One turning vector, and how many steps it has turned:
The counts run from 0 to 314.
6.9  2.7  -7.5  17.0  3.9  1.4  9.2  -14.5  -13.7  -9.8  -14.7  -11.1  11.3  10.7  6.8  8.8  14.2  28.6  -2.1  -3.7  -15.3  10.4  -20.6  2.6  20.8  -1.5  24.3  -29.4  -6.7  -2.5  13.6  5.7  -21.0  -2.4  -6.8  0.1  9.1  -2.7  5.0  13.7  -17.4  22.7  22.2  -5.4  -22.4  6.9  13.9  4.1  -0.5  8.3  8.2  -23.2  -20.8  -15.8 | 65
7.5  -13.7  -14.4  22.1  20.1  5.7  -0.3  3.1  16.5  -9.3  -11.2  -24.2  3.4  -12.4  -8.4  6.6  -9.5  -3.7  12.1  -7.5  17.0  -12.3  23.7  -15.2  14.4  17.0  8.2  -11.8  -4.2  8.3  -13.4  -4.1  27.4  -22.6  1.7  -7.2  -20.7  -19.0  -8.8  -22.4  -20.2  -12.0  -5.6  13.7  -13.6  -10.3  12.7  -9.3  -4.4  -15.8  11.3  -16.5  -14.9  -13.2 | 271
-12.4  -5.0  7.9  -25.3  8.7  -11.0  -4.5  10.6  -23.1  6.4  7.0  -18.7  14.2  -10.7  8.9  -6.9  -13.6  -21.3  -5.1  -3.5  5.7  25.8  -6.4  1.5  -0.3  -4.1  12.9  10.4  -9.6  20.1  5.4  -7.7  -18.1  25.0  10.5  -14.8  18.1  -26.6  9.4  26.3  -22.0  -0.8  12.9  -19.3  -33.5  -10.9  -4.8  -5.5  13.8  -0.7  13.7  18.5  -3.1  0.3 | 284
5.4  -3.5  -14.3  -0.1  -28.8  -9.5  -30.2  -4.3  -17.7  -21.7  -5.0  -23.4  -7.9  1.6  -15.4  -9.3  0.3  23.8  -2.4  22.0  10.8  6.9  1.3  -16.7  21.2  12.6  18.4  -11.4  -17.3  2.9  -7.5  14.7  19.7  -8.3  7.8  -20.9  -5.2  1.1  -5.5  11.5  -13.6  0.3  14.8  10.1  -11.4  -27.7  11.8  3.9  5.2  -7.2  15.3  -1.5  6.8  0.6 | 17
21.4  3.7  2.9  37.7  15.3  -12.4  -16.2  -8.3  0.0  -6.5  -8.9  -9.3  0.5  -18.5  9.9  -7.7  -7.9  -3.8  -1.6  8.6  23.7  -22.0  22.1  -11.8  6.4  9.6  -6.3  5.1  -19.0  21.2  -16.6  6.5  5.6  -12.6  17.5  -18.5  -25.1  -22.7  -27.7  -6.2  -5.1  -14.8  -8.2  6.4  -11.4  -5.7  -20.0  2.7  3.3  -11.3  17.1  -3.1  -5.6  -6.8 | 306
6.1  38.3  9.6  2.1  -24.8  -5.9  -12.0  -16.7  -26.4  -7.8  -9.7  2.4  5.8  -16.2  20.3  -23.0  -8.1  -3.3  -9.3  5.7  -19.0  0.9  -6.0  -10.2  4.5  -0.4  20.1  13.2  -23.7  29.2  2.5  6.0  -20.6  9.4  27.7  -22.9  10.4  -18.2  -13.1  18.9  -1.1  13.5  13.4  -10.1  -11.5  -1.0  -3.6  -0.3  7.5  4.9  8.7  13.3  -1.0  0.8 | 222
20.4  -1.4  10.2  18.5  1.0  -17.1  -23.7  12.9  -13.6  -3.8  2.1  -4.1  7.4  -3.6  8.7  -4.8  17.0  6.6  -7.0  11.2  30.5  -18.7  20.7  -1.6  -16.1  3.0  4.1  -7.6  -18.1  15.1  -15.3  2.9  14.9  -31.7  11.8  5.8  -10.7  -19.7  -14.0  -21.2  -8.3  -25.7  -6.4  4.4  -9.6  4.6  -27.9  8.6  21.8  -4.2  18.3  -12.8  1.9  1.2 | 243
4.8  12.9  2.7  -3.3  -33.4  -14.1  1.4  -5.3  13.9  -15.1  -18.7  5.2  17.6  1.9  9.4  -15.1  -24.6  -5.2  -13.0  -6.9  -25.2  8.6  -12.3  -28.6  7.5  11.8  30.4  26.0  -12.9  9.4  -10.2  4.0  11.1  -3.2  4.8  0.2  -15.1  13.9  0.2  4.0  -6.5  0.8  23.4  8.5  -12.5  2.0  18.5  -2.4  -18.7  5.0  3.0  10.6  -18.2  -1.6 | 5
17.2  23.2  24.4  23.4  -28.7  -20.5  -14.9  -4.3  -22.6  -4.3  -7.1  5.4  8.6  -2.0  12.6  -3.8  1.6  -9.5  -11.5  -4.6  -8.7  -12.5  23.8  20.2  -16.7  2.5  10.6  -26.3  -6.2  19.4  -8.0  15.0  3.3  -41.9  1.9  23.0  -11.9  -6.3  -5.3  -22.4  1.2  -5.3  17.3  -12.7  -2.8  15.7  -3.3  7.7  -3.8  -2.2  6.1  -4.9  -27.7  7.4 | 215
32.0  23.6  0.3  22.1  -6.4  -20.2  -41.7  2.1  -17.2  -16.6  -12.9  -11.4  -9.0  4.8  12.2  -9.7  -3.1  12.0  -5.1  2.7  -1.3  -20.3  -16.8  0.2  18.8  4.6  3.3  -18.5  21.6  20.6  -13.1  0.6  2.9  -4.9  -8.4  -12.3  4.8  -16.3  -16.7  -0.3  -5.8  7.7  -9.9  -7.8  -10.5  -16.8  -4.4  0.7  -10.8  -0.8  23.2  -25.6  -11.0  21.1 | 199
-27.9  5.8  9.6  -9.3  -2.6  0.8  2.4  -8.4  -16.3  -0.1  3.1  -19.4  25.7  -11.1  6.9  -9.1  -8.3  -31.4  24.4  21.1  -10.3  -2.2  20.9  -14.5  5.7  18.4  21.2  -1.9  -14.9  2.6  12.8  11.9  -0.6  -9.6  8.4  -0.9  -0.9  -17.8  -33.7  11.5  10.8  9.2  3.3  -0.5  -11.5  15.8  5.1  12.4  11.6  -11.3  -12.0  11.9  -7.4  -20.8 | 122
16.4  13.9  -2.0  17.2  5.7  -2.0  0.3  -10.8  -26.6  -9.8  -18.8  -19.8  -34.6  -13.6  -4.8  3.0  4.2  22.3  6.2  -8.0  -11.2  -17.6  0.9  -4.0  -0.5  -8.3  16.4  4.1  -34.8  23.8  -17.4  -12.8  0.6  -4.2  1.5  -8.9  13.4  -20.6  -3.1  -0.5  -6.9  5.0  13.8  -13.9  -16.8  -19.3  20.6  -17.2  -1.3  -12.2  12.5  -14.9  -20.7  10.6 | 289
-13.6  -0.2  9.4  -6.6  -28.2  -2.0  -2.3  3.1  -2.8  -11.8  -8.4  11.8  24.2  -15.0  1.5  -9.2  -12.4  -11.5  -14.0  21.5  -6.0  8.2  21.6  -18.0  -3.2  24.8  22.2  -0.4  -11.2  -1.0  -3.6  21.0  7.7  -19.6  11.6  23.5  -17.3  13.8  -14.2  3.7  -4.0  -8.6  23.2  11.7  -9.6  16.1  11.5  12.7  -0.6  -10.5  3.6  7.6  -8.4  -18.4 | 87
-1.5  22.0  3.2  -3.1  -33.4  0.9  -5.8  -15.2  -29.2  -14.4  -18.3  -4.6  -11.6  -17.8  -1.0  -15.3  0.5  9.1  17.3  24.1  -19.8  15.2  7.9  -18.2  25.5  6.3  31.9  -1.3  -9.2  -1.4  -7.7  -4.5  15.9  -19.0  16.1  -17.5  -1.5  11.9  -23.7  0.8  -3.8  2.8  1.1  8.4  -0.4  -8.6  22.9  11.1  -7.9  -1.2  7.6  4.2  -0.1  -20.0 | 269
40.3  21.8  11.9  26.4  12.3  4.5  -5.3  -15.8  -7.5  0.2  -16.2  -8.0  -2.4  -12.4  21.2  -19.1  8.8  -3.2  -1.2  -6.5  -5.4  -17.6  7.8  -7.4  -17.1  -4.4  21.4  16.8  -31.2  38.6  -21.0  -1.2  -2.1  -12.6  7.9  -3.6  -6.3  -23.3  -12.7  -5.4  -2.6  -9.6  12.5  -6.1  -16.2  -7.4  -11.2  -3.3  12.5  2.7  14.8  -12.7  -3.0  4.2 | 160
23.2  8.7  -5.4  13.4  -15.2  -1.5  24.0  -17.2  -12.0  -8.2  -4.6  9.7  5.7  -0.1  6.1  -1.8  16.8  -13.3  -0.3  -9.2  -8.8  1.4  -7.8  2.3  -23.8  -10.5  12.1  -19.3  -20.0  25.1  5.0  -6.2  0.2  -9.1  18.7  -5.2  -5.6  -22.0  -3.2  -31.5  -36.5  12.1  8.6  -2.6  -19.9  18.5  8.7  2.5  7.6  18.7  8.1  20.6  -1.1  -25.5 | 85
6.4  28.7  20.0  4.8  -1.9  -11.4  -11.9  -16.6  -24.9  -3.4  -5.0  -7.4  20.7  -6.9  19.2  -11.6  -3.5  -19.1  9.7  14.3  -13.7  -17.6  5.0  3.7  -10.2  1.6  17.6  -6.6  -8.7  17.5  22.5  5.6  -7.7  -17.9  3.8  -5.4  7.9  -23.1  -31.8  2.1  28.7  17.7  6.7  -6.0  4.0  13.6  -7.1  12.2  13.0  -1.0  -3.6  -7.6  -8.8  1.5 | 286
-3.5  -11.2  4.2  -25.1  0.6  4.2  9.0  -1.2  -6.5  12.3  -2.0  -2.8  34.5  -16.9  5.4  -28.5  -19.3  -13.8  -10.7  0.3  -6.6  1.9  11.5  -26.8  2.4  12.1  29.6  25.4  -24.5  7.1  -9.4  -11.9  -6.0  8.5  -1.4  5.2  4.3  -2.7  -10.8  29.8  -8.7  -6.3  20.0  -24.0  -20.0  1.8  -7.9  16.9  12.0  -7.5  4.4  -6.9  -2.4  6.2 | 95
14.0  6.9  -7.0  -11.3  9.5  -9.8  11.2  -1.5  -36.9  -8.7  0.5  -29.5  14.2  5.9  14.5  -1.9  20.0  4.3  24.5  -1.8  2.0  -4.2  -10.4  2.2  -6.3  -22.4  15.4  -25.6  1.1  6.6  23.1  -22.8  -10.3  -11.5  -8.5  -5.9  16.5  -23.5  -8.5  -5.7  7.6  20.7  -13.5  -15.1  -13.5  4.3  2.2  4.2  14.8  3.5  12.0  -24.8  -5.1  -16.7 | 38
10.1  -0.6  -1.6  31.0  -7.9  14.7  8.0  -21.2  7.2  -11.8  -8.5  -0.1  29.6  1.3  8.6  -3.1  -18.8  -29.3  -5.8  -1.9  7.4  -22.3  14.6  -15.1  -6.3  23.2  22.8  1.6  -17.4  18.3  -1.8  10.1  16.2  -23.8  9.2  10.9  -17.4  -18.0  -29.3  -22.5  -9.6  7.2  5.3  11.6  -16.8  20.6  4.7  2.9  9.7  1.8  -15.1  -1.8  -1.0  -24.3 | 23
5.3  18.3  -3.1  13.0  -13.1  -7.6  -7.2  4.2  -23.2  -15.4  1.5  -6.1  11.1  14.1  12.7  11.8  12.6  -8.7  1.5  -2.7  6.9  11.0  -16.8  12.0  0.6  -5.3  7.1  -43.7  16.0  6.4  23.1  14.5  4.4  -22.1  10.9  -3.1  -2.4  -16.5  -5.7  -26.3  -23.6  20.8  -3.4  4.6  -15.9  16.3  9.6  13.7  -5.6  12.2  12.8  -9.1  -2.1  -30.0 | 274
-10.6  -9.6  10.1  -29.1  -11.1  -18.9  -8.3  13.9  -31.6  -5.5  19.6  -21.1  9.6  -9.2  -0.9  -11.8  -4.0  -5.6  -5.8  9.8  4.6  27.4  2.1  16.9  3.9  -10.3  9.9  -16.8  -3.9  0.8  19.3  -8.2  -4.3  5.6  17.6  -9.7  10.9  -14.8  5.2  28.7  -9.4  6.8  17.9  -21.8  -19.7  -0.8  0.8  3.5  15.4  -7.0  11.8  22.0  -8.0  -1.3 | 56
13.7  3.7  -6.0  21.2  17.1  5.5  3.9  -20.2  17.0  -9.7  -14.6  -16.0  32.6  6.6  18.4  22.1  -10.8  -9.8  -1.7  -15.5  -16.7  -1.4  -19.9  -5.4  14.9  12.9  15.6  -11.3  20.8  23.4  23.7  13.8  -9.8  1.3  -3.9  1.5  -1.8  -19.8  2.7  0.8  -6.7  25.0  0.6  -2.6  -20.8  16.3  -5.8  -0.5  -1.3  10.1  -4.9  -19.1  -21.5  -21.2 | 129
23.0  7.0  -5.8  29.2  17.7  1.8  21.2  -24.8  6.8  -0.9  -25.7  1.7  32.4  3.4  19.1  2.6  3.6  -7.8  13.0  -15.1  -12.0  -7.7  -7.3  -15.7  8.0  17.7  19.3  0.9  -16.2  9.4  12.5  -16.4  -18.4  -11.0  -1.0  2.0  -1.3  -9.7  -12.2  -7.2  -3.9  11.2  3.1  4.2  -20.6  20.2  3.5  7.6  -3.4  6.3  -3.3  -15.8  -26.2  -33.2 | 294
19.9  2.9  -6.0  -4.5  -3.7  -1.8  23.4  -7.6  -13.8  -0.5  -13.3  -6.6  17.2  8.6  -1.6  2.2  24.9  17.5  2.6  -20.0  -16.7  11.9  -18.2  -0.7  -18.1  -18.5  32.8  -23.8  -24.5  16.7  19.4  -10.1  -20.9  6.4  -7.3  6.6  14.6  -4.8  11.8  -0.4  -19.6  16.4  21.3  -14.2  -21.3  17.7  17.2  0.0  5.7  1.7  15.1  -8.6  -19.0  -21.6 | 2
5.6  -1.4  -12.0  12.2  7.6  -11.2  -20.9  -11.0  -4.7  -21.0  4.7  -28.6  12.4  15.8  9.8  7.2  2.9  -9.6  -2.8  12.2  20.6  -9.7  -0.8  1.8  -5.7  12.2  2.5  -34.0  -7.8  16.6  26.3  23.3  -8.1  -7.9  23.6  -16.1  -10.0  -25.4  -23.1  0.6  -8.1  13.6  4.0  15.2  -15.1  9.3  -15.4  2.3  18.5  0.0  -8.3  -8.5  -4.2  -18.9 | 310
-8.6  13.3  14.5  -16.8  -31.1  -13.0  -26.3  19.1  -17.4  -7.2  0.9  -3.6  -0.6  -31.4  -0.6  -33.2  -17.0  -21.0  -15.4  13.6  -2.7  15.7  16.8  -5.9  0.3  3.9  6.0  6.5  1.8  10.3  -21.4  7.9  25.2  -7.2  9.3  -5.3  -5.1  -9.0  1.4  -2.4  -10.3  -17.1  3.7  -9.7  -15.3  -8.5  -0.2  8.2  -5.0  -10.4  21.5  9.0  3.5  6.6 | 115
21.1  13.7  13.3  26.4  6.9  -10.0  -24.3  1.8  14.7  -18.0  -23.7  4.0  18.2  4.3  29.3  -6.4  -3.9  6.8  -14.8  6.9  -7.1  -15.0  11.5  -15.0  -0.5  22.4  11.4  -3.0  1.4  16.1  -5.2  10.7  -4.5  -32.8  -2.4  11.8  -16.6  5.6  -13.3  -2.4  10.6  -1.2  4.2  16.4  -0.6  3.6  -7.1  13.1  -8.0  -4.6  8.4  -32.7  -26.0  6.8 | 70
0.8  -12.9  0.2  -28.2  -9.4  -32.0  -8.5  7.9  3.8  4.6  20.7  8.1  47.8  -12.2  -1.6  -22.4  -23.5  -28.4  -3.6  -5.6  -1.1  5.7  14.1  -3.2  -9.6  19.7  -2.6  -3.6  -8.7  12.8  20.3  -15.0  -6.8  0.7  12.9  -7.9  -4.5  -15.8  -11.1  -5.7  4.2  3.9  2.0  2.8  -7.4  17.4  -4.5  14.8  12.8  0.3  13.1  18.6  -20.9  -12.0 | 303
-11.9  -3.0  2.9  13.3  14.1  9.6  -0.2  -24.6  5.7  0.4  -4.4  -14.7  24.7  -16.6  2.9  -7.7  -24.5  -27.9  9.8  6.6  -6.6  -11.1  20.2  -0.5  2.9  21.4  20.2  22.2  -33.1  15.1  2.7  4.0  -5.8  -2.0  17.5  -8.9  -0.9  -20.7  -32.8  17.6  2.4  -7.7  12.5  -5.2  -18.7  -5.0  -3.4  7.8  10.0  -11.2  -6.4  4.0  -17.3  -10.6 | 59
2.7  3.0  12.1  -17.5  -5.7  -14.1  -18.0  31.5  -1.3  -20.8  -5.4  -21.3  -4.5  -14.5  -17.7  -8.7  -8.1  -7.5  -8.9  0.2  2.3  31.2  0.3  -13.7  -4.7  6.9  16.5  -1.6  3.2  -2.9  -16.0  2.9  26.5  -22.2  -2.7  -2.2  -21.6  -1.1  18.7  -17.0  -19.1  -10.3  -1.9  9.0  -22.6  -17.3  22.6  -3.9  -14.6  -21.2  16.4  7.3  -24.6  -16.0 | 44
3.7  22.1  -6.8  -3.6  -12.4  -22.4  -3.3  -23.0  -30.7  -10.2  -10.6  8.1  17.0  -4.0  15.5  -11.5  10.3  10.9  12.9  17.1  -14.8  -13.7  -5.9  0.4  18.1  4.9  14.3  -21.3  -13.0  13.7  17.3  -16.1  -12.9  -15.1  13.4  -16.3  5.3  -6.9  -24.9  4.8  15.7  14.6  -9.8  6.0  7.0  13.6  -0.2  14.0  0.1  9.1  18.9  -0.3  -13.6  -4.3 | 140
13.3  0.2  2.2  11.3  12.6  14.4  10.3  -6.8  10.3  4.9  -11.9  -6.5  44.1  -2.9  24.5  -15.5  -11.2  -18.0  -1.9  -4.5  -2.8  -10.5  12.0  -14.8  5.6  13.7  21.0  9.1  -7.2  7.0  -11.6  -14.7  -5.1  -20.9  -17.7  13.5  5.4  -8.6  -20.8  -3.4  10.9  2.3  0.1  -19.5  -10.5  17.0  -6.0  16.1  2.8  -3.1  7.9  -22.7  -10.8  -1.2 | 259
27.3  -5.7  1.1  18.1  33.0  -6.1  11.0  -2.9  1.2  -8.2  -9.7  -7.5  29.6  9.7  30.7  10.8  11.6  -13.2  -5.9  -21.9  8.8  5.2  -19.3  -5.4  -8.5  -3.1  20.4  0.5  -4.4  5.3  18.1  3.5  -24.5  -11.0  6.3  8.7  -2.0  -14.8  -0.3  8.4  -19.9  14.5  9.0  8.8  -22.9  11.9  -11.0  2.0  -1.1  8.4  5.7  -20.3  -17.2  -22.3 | 66
11.8  -22.9  -33.0  -2.0  36.9  0.1  9.7  -13.2  20.6  -18.4  3.3  -27.0  24.2  13.9  6.3  4.5  -3.5  -4.1  7.9  -1.1  13.1  -3.6  -3.9  -20.3  8.4  15.0  21.7  -4.7  -22.8  9.6  12.3  -5.1  -8.8  9.0  -0.3  -21.0  -4.8  -22.3  -13.1  12.2  -5.6  12.4  -6.7  8.4  -22.6  5.6  4.1  -5.3  17.8  -4.6  -2.9  -24.0  -18.4  -22.5 | 165
12.3  -18.6  -12.7  -15.6  34.1  -3.4  7.9  6.1  1.9  -9.6  6.0  -27.7  31.8  7.4  15.9  -0.8  8.0  -21.5  14.0  -1.4  6.5  16.2  -17.7  -27.3  -4.9  -6.9  13.7  2.0  -10.9  13.3  7.9  -7.9  1.2  -5.6  -0.2  -14.9  -3.7  -29.3  -8.1  -3.4  0.9  5.6  -19.6  4.8  -29.1  4.0  4.1  -8.2  15.9  2.4  -7.3  -17.8  -4.0  -19.6 | 102
